(in the rows, 128 means zero)
One turn sends every row of this set to another row. A few are shown first. Where does it send the rows asked after them?
Q278: [139 152 138 140 134 133 122 126 167  91 144 108 148  90 128 107 139 130
 165 121 110 143 117 131 151 112 111 134]
Q50: [125 138 134 118 140 158 104 116 149 101 120 129 140 110 138 114 112 141
 131  98 133 108 146 132 130 102  88 119]
Q363: [128 152 131 151 141 134 120 126 155  89 109 115 148 136 141 130 108 139
 131 134 125  97 139 111 128 106 128 111]
Q281: [130 159 141 168 131 132  82 109 113 106 125 121 140  99 130 130 109 134
 140 128  97 114 134 131 147 108 116 125]
Q649: [120 146 139 113 135 158 100 103 147 104 120 131 142 110 136 116 115 138
 139 103 131 113 149 124 123 112  88 119]
Q600: [116 147 129 135 137 140 114  99 146  89 112 128 153 126 146 124 128 150
 147 152 124 109 140 118 120 107 132 115]
Q40: [132 148 137 133 141 155 138 139 138  83 114 127 156 140 143 121 124 145
 141 126 124 141 133 138 159 103 114 130]
Q800: [132 156 141 140 139 133 127 118 168 108 134 108 145  89 131 101 132 135
 161 135 118 153 126 117 142 108 116 122]
Q950: [132 157 141 167 130 131  81 111 117 101 125 124 137 100 131 128 110 136
 140 127  94 114 137 135 148 106 114 125]
Q202: [119 157 128 157 129 112 131 110 123  89 127 112 145  82 138 120 126 130
 156 109 118 133 120 144 159 112 100 104]
Q185: [130 160 130 152 138 111 139 120 120  92 127 110 140  84 138 113 115 127
 157 114 126 128 123 139 160 104  96 108]
Q140: [130 145 139 116 135 151 101 114 149 105 123 125 138 117 133 111 108 137
 135  95 125 109 147 126 125 107  83 115]
Q779: [123 161 148 165 140 127  83 103 121 109 121 127 135 100 141 126 106 137
 140 130 105 118 146 127 159 112 117 133]
Q985: [126 153 132 134 135 138 109 103 147  76 126 128 164 128 145 140 122 131
 152 124 119  91 121 123 129 120 129 132]
Q126: [145 159 140 146 146 135 128 137 170 100 138 105 143  89 127 105 126 130
 155 126 120 144 122 119 151 108 111 127]
Q872: [142 160 134 148 138 145 129 131 169 101 131 106 153  79 125 112 129 128
 154 126 128 145 119 115 144 111 115 134]
Q360: [116 158 130 156 138 119 132 105 129  90 118 117 146  74 146 125 125 129
 152 112 130 138 125 135 167 116 103 112]
Q468: [134 158 133 128 126 158 142 127 130 105 110 131 166 132 138 131 116 137
 149 136 129 138 138 121 138 111 124 131]
Q221: [128 145 138 111 140 159 107 112 144 108 119 127 142 112 134 113 106 137
 137 104 133 108 151 123 122 106  90 119]
Q82: [132 156 142 161 145 132  89 117 113 103 125 126 139  93 137 124 102 136
 143 137 109 108 144 132 160 100 110 135]
Q105: [134 149 135 135 127 157 133 135 134  79 116 128 165 138 136 137 129 137
 143 113 112 138 121 142 148 114 116 134]
Q868: [126 146 126 156 141 148 118 127 155  73 107 120 152 126 142 136 118 143
 125 125 130  99 133 120 129 113 127 118]
Q300: [125 161 123 156 134 123 141 111 118  94 122 113 151  70 136 127 117 121
 157 114 131 126 121 135 153 112 100 109]
Q807: [125 147 140 134 145 125 110 114 154  76 130 122 151 143 148 127 117 135
 154 125 111  90 123 128 138 109 124 124]
Q313: [125 143 138 116 134 162 100 111 146 100 124 128 145 107 134 120 114 131
 134  93 127 107 143 130 124 109  87 121]
Q687: [122 156 136 127 123 160 135 114 136  91 111 138 168 134 143 135 132 139
 150 124 120 147 129 127 144 119 123 135]
Q776: [130 150 136 142 140 143 123 121 168  95 131 113 149  78 128 106 145 137
 153 129 118 156 122 122 144 113 114 131]
Q563: [125 154 146 123 132 140 135 124 142  93 118 128 154 155 147 118 121 140
 154 132 109 146 134 132 156 109 115 123]
Q274: [134 155 141 165 141 136  86 113 112 103 122 131 142  92 136 129 105 137
 142 136 111 109 143 130 156 106 116 137]
Q854: [120 163 129 152 125 115 134 102 119 101 125 113 149  80 137 122 120 121
 163 115 120 132 119 130 148 113 101 101]
Q742: [123 161 146 166 137 132  82 103 122 105 119 129 139  97 144 128 108 137
 134 127 105 121 144 126 162 114 117 132]
Q624: [124 138 142 112 138 154  98 106 151 102 123 128 138 117 141 111 114 141
 135 100 128 113 148 133 129 109  86 118]
Q384: [142 161 141 136 132 134 127 121 161 102 146 109 152  87 127 112 132 124
 169 126 115 141 115 115 137 112 112 132]
Q670: [137 165 140 125 124 145 140 131 130 104 123 123 159 148 137 129 116 130
 155 126 113 138 127 120 137 109 118 123]
Q249: [118 163 133 153 140 112 137 104 125 102 119 110 141  82 142 118 115 128
 156 122 128 137 134 129 162 112 101 106]
Q79: [113 134 131 138 141 139 112 108 152  76 113 128 147 126 151 117 134 158
 138 141 115 111 137 131 133  99 130 115]

Q300 goes to Q854
Q126 goes to Q278
And these:
Q221 goes to Q140
Q363 goes to Q807
Q468 goes to Q670

One turn sends every row of this set to another row. A few are shown first. Where does it send the rows asked after them?
Q739: [135 131 142 157  98 144 128 116 128  96 121 130 110 124]
Q814: [107 132 127 147 102 132 127 158 103 135 118 133 141 125]
Q114: [113 148 128 153  97 105 133 123 110 126 126 131 119 107]
Q608: [108 163 111 143 111 127 147 134 133 132 126 125 128 134]
Q536: [123 102 134 142  99 137 124 125 134 111 121 114 114 147]
Q866: [105 131 129 147 114 122 136 128 111 127  87 117 135 126]
Q987: [115 122 132 159  96 139 166 110 116 109 106 121 134 131]
Q142: [129 127 144 146  85 133 149 108 120 117 117 136 142 116]
Q551: [110 123 142 149 114 131 140 151 116 119 127 118 148 108]
Q599: [129 134 131 157 122 121 124 128 137 134 121 126 107 112]
Q70: [126 126 121 158 111  98 126 133 131 128 112 120 117 127]
Q457: [122 125 121 160 108 136 167 112 122 107 136 143 113 141]
Q72: [133 148 134 144 126 131 153 147  98 119 128 133 128 129]
Q749: [111 107 131 143 108 160 140 119 127 102 128 120 123 115]
Q644: [115 149 130 133 131 140 123 140 106 129 120 130 121 129]
Q443: [120 129 134 142 118 149 155 111 125 123 130 146 139 143]
Q125: [114 126 125 146  81 137 148 132 113 112 110 127 110 154]
Q138: [105 135 128 152 127 119 145 125 105 110 138 131 115 102]
Q993: [135 144 119 136 112 120 149 133 100 142 136 130 115 122]
Q325: [112 121 133 156 123 126 149 138 125 147 124 124 142 120]
Q699: [117 140 124 139 114 157 150 121 137 108 137 121 131 139]
Q591: [127 122 120 130 101 151 164 126 110 123 134 118 108 135]
Q944: [140 131 138 138  85 139 144 129 116 100 116 125 136 139]
Q989: [113 108 133 159  83 137 143 142 115 111 121 137 123 142]
Q571: [119 133 136 140 102 156 127 110 123 107 130 146 115 115]
Q73: [104 116 125 146 126 112 124 120 114 128 135 128 128 117]
Q296: [116 121 114 140  92 137 155 117 134 122 140 114 102 137]
Q585: [ 99 128 110 151 120 130 144 145 119 137 100 120 120 136]
Q188: [120 148 105 132 110 125 132 141 128 131 121 111 107 123]
Q506: [122 112 130 132 104 123 127 114 123  95 142 120 117 135]

Q70 goes to Q296
Q993 goes to Q987
Q749 goes to Q644
And these:
Q72 goes to Q142
Q989 goes to Q599

One turn sends every row of this set to another row. A few are shown first. Where does it send the rows asked after them?
Q850: [132  88 135 132 147 139 123 127 139 136  99 118  88 133 124 128 155 140
 106 139 167 149  99]
Q476: [134  89 125  88 161 141 124 105 165 141 127 104 104 165 118 115 130 139
 112 144 143 134 122]
Q279: [121  96 119  87 152 128 119 106 150 135 122 110  98 154 127 117 138 147
 111 151 129 160 129]
Q47: [136  83 144 131 153 144 118 128 135 124  97 125  94 129 129 128 149 129
 102 138 164 141  98]
Q206: [129  78 113  94 143 132 105 102 149 152 132 114  97 150 124 118 139 134
 110 135 133 138 122]
Q419: [151 120 140 111 121 148  96 121 135  99 110 117 116 136 110 152 127 141
  97 144 124 126 118]
Q31: [165 110 147 102 143 141 129 108 159 105 113 118  97 148 100 152 132 132
 116 131 144 120 117]
Q533: [132  84 141 130 153 141 118 128 135 129  99 122  95 128 129 125 147 132
 103 140 166 142  97]
Q507: [136  91 141 135 144 140 123 128 135 129  99 119  89 129 121 134 154 137
 107 137 166 146  97]
Q588: [131 104 127  87 137 140  97 129 137 137 124 118 102 153 127 123 123 143
  70 150 121 133 127]
Q738: [136 105 128  91 152 125 122 118 160 139 110 111 112 171 115  99 143 139
 102 141 125 141 114]
Q377: [135  85 143 130 151 142 115 130 132 126  97 125  95 128 131 129 148 131
 102 139 165 141  93]
Q811: [144 121 144 116 135 139 119 106 150  92 104 111 105 140 106 157 137 132
 115 134 125 130 124]
Q682: [164 100 132  88 129 156  93 130 137 131 124 119 115 148 114 128 116 145
  88 153 140 124 109]
Q975: [162 116 134  95 126 135  99 136 140 126 103 125 120 156 108 118 133 144
  84 144 123 132 104]
Q120: [134  85 135 129 141 142 113 133 131 139 101 121  93 130 126 126 150 141
 100 143 163 148  97]
Q343: [139 109 127 102 124 150  87 126 131 120 119 111 122 141 120 132 121 148
  87 154 121 133 116]
Q252: [121 101 117  95 142 143  96 117 141 133 124 100 120 151 127 116 127 147
  97 156 122 142 124]
Q29: [145  89 124  85 146 150 102 120 148 146 130 107 112 159 121 113 121 146
  94 154 141 130 115]
Q768: [117 101 125  87 154 132 115 115 153 140 125 111  94 161 127 119 135 139
  85 144 122 138 135]
Q932: [142 113 136 100 154 122 134 110 167 125 102 114 105 168 104 117 148 131
 111 129 127 138 116]
Q341: [149 114 138  95 123 143  95 132 132 119 115 128 101 146 117 143 123 141
  71 146 121 125 123]
Q590: [144  83 116  91 126 139  84 116 135 149 133 122 106 146 123 123 128 139
  96 140 132 132 116]
Q186: [129 108 131  96 156 124 135  97 158 116 114 114  88 150 115 137 145 138
 124 136 133 156 131]
Q154: [145  99 136  96 161 136 140  98 169 122 119 108  94 157 106 135 136 132
 121 132 146 130 122]
Q777: [162  94 127  99 115 142  84 120 130 131 125 131 103 134 115 145 128 137
  96 135 132 124 111]
Q388: [133  82 141 128 153 143 118 130 133 128 100 123  95 128 130 123 148 131
 103 139 164 143  98]
Q413: [162 120 142 100 122 135 106 121 132 100 107 133  99 133 110 157 131 144
 104 143 130 144 119]
Q997: [137 119 144 104 147 130 134 108 158 107 110 122  85 151 110 154 139 129
  97 127 126 128 135]
Q68: [149 117 142 102 139 127 127 106 150  99 105 124  89 141 107 156 142 138
 120 134 130 149 128]
Q490: [133  98 119  84 138 139  94 121 134 139 122 117 106 148 128 116 125 153
  93 160 127 156 122]
Q308: [172 110 145  98 127 152 107 123 144 110 115 122 107 141 103 150 122 140
  99 141 141 119 110]
Q815: [140  91 140 134 139 142 116 131 133 130  99 122  90 128 122 135 151 138
 102 138 166 146  95]
Q205: [124 111 134 112 152 132 130  97 162 107 111 102 101 151 113 143 141 133
 122 135 126 137 133]
Q287: [119 108 134  96 157 125 133 104 163 124 117 112  86 162 118 134 141 131
  99 132 127 135 139]
Q995: [131  85 133 131 146 140 118 127 134 140 102 117  90 134 124 125 151 141
 104 141 163 149  98]
Q620: [132  84 141 128 152 144 114 131 132 128 100 123  96 127 130 124 148 133
 101 142 163 142  97]
Q316: [136  84 141 129 150 144 113 133 131 126  98 124  95 127 129 126 145 131
  99 141 164 143  96]
Q656: [146 107 128  88 139 132 102 130 147 141 110 116 119 164 116 100 134 145
  87 148 124 137 109]
Q385: [168 123 146 102 128 132 112 130 145 110  96 127 113 154 100 133 137 137
  95 134 125 127 106]
Q873: [152 122 145 101 129 138 114 122 143 103 109 128  91 144 109 159 131 133
  84 134 124 123 128]
Q44: [111 100 122 102 155 135 118 101 157 126 119  98 110 155 125 118 137 139
 112 144 126 145 131]
Q172: [149  97 136 108 137 128 122  95 154 118 119 125  87 141 107 154 146 124
 124 117 137 127 125]
Q461: [138  88 137 133 137 144 113 135 130 133 100 121  92 129 123 131 150 141
  98 142 165 147  96]
Q647: [158 121 146 105 141 125 131 118 160 111  97 123 106 160  97 131 147 130
 106 128 126 131 113]
Q824: [164 101 138 107 118 136 103 109 140 114 119 130  93 133 104 157 136 129
 110 125 134 122 115]
Q59: [155 110 129  89 121 141  89 129 125 120 116 127 108 136 121 138 123 153
  91 155 128 147 117]
Q135: [132  87 123 101 148 126 122  91 161 135 126 114  89 152 114 133 145 128
 125 122 137 135 127]

Q777 goes to Q590
Q154 goes to Q31
Q343 goes to Q252
And these:
Q341 goes to Q588
Q413 goes to Q59
Q995 goes to Q850
Q975 goes to Q656

